In the rows, 128 means zero.
One turn or mirror swaps these rows in pairs. Which row does each one swap with?
Laz: [ 58 128 114 100 148 115 129 141 115  97 127 136 139 127 122 149 115 123
 151 159 148]
Gupen: [ 82 138 163 160 119 104 111 112 138 127 109 147 134 115 109 131 161  94
 137 126 113]
rul: [106 128 131 128 108 116 113 145 140  92 102 140 154 141 108 126 129  74
 163 132  98]
bekid: [125 124 120 104 162 112 138 102 127 110 150 118 119 126 130 133 166 164
 138 125 142]
Sule: [ 67 112 110 118 134 119 123 164 116  94 116 137 131 122 108 155 111 122
 131 151 152]
leg: [106 119 157 115 155 121 111 117 122  99 145  99 149 133  97 155 126 150
 140 160 128]
Teteb: [ 76 133 134 143 154 122 154 135 159 118 155 135 110 140 140 141  98  97
 124 130 128]
kot: [119 131 139 151 120  96 119 148 144 146 110 143 155 164 135 139 122 115
 148 111  83]
vep: [156 138 114 128 143 105 111 122 131 109 169 128 123 126 170 126 138 141
 145 132 141]
feda: [131 132 117 113 105  97 121 138 105 138 102 141 135 113 115 161 166 108
 157 122 147]
benen: [171 136 129 148 118 101 110 115 147 115 147 130 116 116 135 122 134 110
 135  98 111]
Muvot: [123 128 106 113 107  98 123 152 120 136  99 155 140 129 121 153 173 108
 161 120 144]
fofu: [125 119 121 113  91 124 105 136 163 110 156 117 164 135 128 129 125  88
 111 148 137]
Leru: [109 144 136 128 111  95 110 166 129  96 120 143 144 137 124 144 127  67
 162 136 107]
liref: [ 95 158 125 126 149 112  95 156 131 121 111 135 126 125 129 113 130 173
 138 147 151]
dun: [117 103  92 152 128 105 103 101 146 149 131 134 103 139 119 133 110 129
 115 117  94]
Fube: [131 129 112 104 160 109 122 103 120 110 139 124 118 119 134 122 155 168
 136 133 146]
Tiru: [107 128 116 135 163 101  94 134 135 126 167 104  98  95 124 150 114 133
 114 139 142]
neku: [118 106 114 115 141  94  85 115 165 124 149 143 143 125 115  94 146 133
 128 140  92]
Perog: [127 124 122 132 136  94 109 104 140 150 110 127 103 150 111 127 158 125
 140 125  74]
Noviz: [106 142  84 150 118 109 134 120 148 131 112 138 141 138 155 119 146 101
  93 135 144]
tiba: [103 109 139 121 164 125 159 103 150 110 165 134 110 145 133 144 122 113
 148 114 115]
Kapi: [ 88 141 124 127 162  99 100 169 127 113 151 114 116 106 134 150 118 102
 141 151 160]
Vad: [ 94 127 123 130 177 108  98 181 139 124 111 146 129 135 108 148 126 147
 149 127 107]
Kiba: [131 132 127 103 154 101 119 119 124 113 133 126 120 127 138 114 162 176
 136 139 141]
Mege: [101 133 166 119 152 119 108 125 118 104 144 104 153 124 100 162 135 147
 135 155 140]
Bonev: [ 99 128 124 133 102 130 116 156 138 102 100 127 125 101  96 161 115 107
 113 110 115]
besem: [121 124 121 131 142  85  98 101 158 142 128 131 127 141 106 107 157 119
 135 117  76]
vege: [ 97 139  88 143 119 110 132 129 152 119 125 146 140 144 151 108 143 105
  90 143 147]
niv: [110 100 118 105 119 110  91 109 166 120 162 140 158 126 126 102 143 110
 122 142 121]
Fana: [118 131 128 136  90 111 114 151 141 103 111 135 128 109 102 157 114  93
 114 103 108]
kiton: [129 132 113 134 144  93  99  97 147 140 117 133 113 142 111 118 149 119
 140 119  71]
Godu: [126 110 122 110 153 111 160  94 129 116 152 126  99 133 130 143 148 127
 154 117 124]
zis: [117 136 127 126 105 108 107 141 141 101 106 141 158 145 113 137 137  76
 165 145  92]
zun: [143 144 121 130 107 116 128 127 148 113 144  99 152 168 134 154 115  89
 114 147 128]
zano: [106 127 117 124 174 101 106 181 137 125 116 146 139 146 101 152 123 149
 157 132 114]
fon: [149 138 132 147 102  98 107 126 147 114 141 127 110  96 122 135 131  98
 117  97 111]
zazuf: [106 118  92 131 161 107  97 111 137 141 161 122 102 108 129 146 118 149
 111 140 131]
reze: [135 138 133 122  90 121 116 123 152 115 151 114 158 152 135 145 126  81
 114 146 129]
lide: [ 66 122 116 113 156 116 139 142 115  96 117 143 135 129 119 142 113 134
 150 158 155]
gifug: [ 84 134 155 152 114  99 120 101 138 122 115 153 133 112 123 117 167  94
 143 131 109]
Goki: [ 76 144 110 161 145 117 136 135 159 116 133 144 127 140 152 118 113 116
  96 148 142]
Zuka: [ 96 109 107 126 139 124 126 148 118 136 127 120 151 137 156 146 147 154
 140 152 167]
Zisif: [134 146 112 129 150 113 139 137 147 110 148 104 141 184 133 150 105 106
 115 141 112]
mibas: [130 155 124 129 103 114 113 125 126 142  94 114 110 152 114 162 146 108
 159 125 101]
dobe: [104 133 129 140 178 104  97 177 135 127 113 145 132 125 102 144 121 150
 150 134 104]
vised: [135 151 112 136 163 111 131 140 147 115 140 100 149 174 138 150 101 122
 113 143 116]
vuvom: [130 128 118 103 103  97 118 144 111 134 102 144 139 126 119 156 166 106
 157 115 149]
Rolu: [ 94 158 136 119 150  88  98 167 127 117 143 114 127 106 133 145 120  87
 152 143 152]
vupun: [ 70 131 129 155 158 128 138 135 158 117 145 138 118 141 139 126 101 116
 106 145 141]

Swapped with Kapi: Fana
Swapped with Perog: Kiba
Swapped with Goki: zun
Swapped with liref: mibas
Swapped with rul: Laz
Swapped with leg: gifug

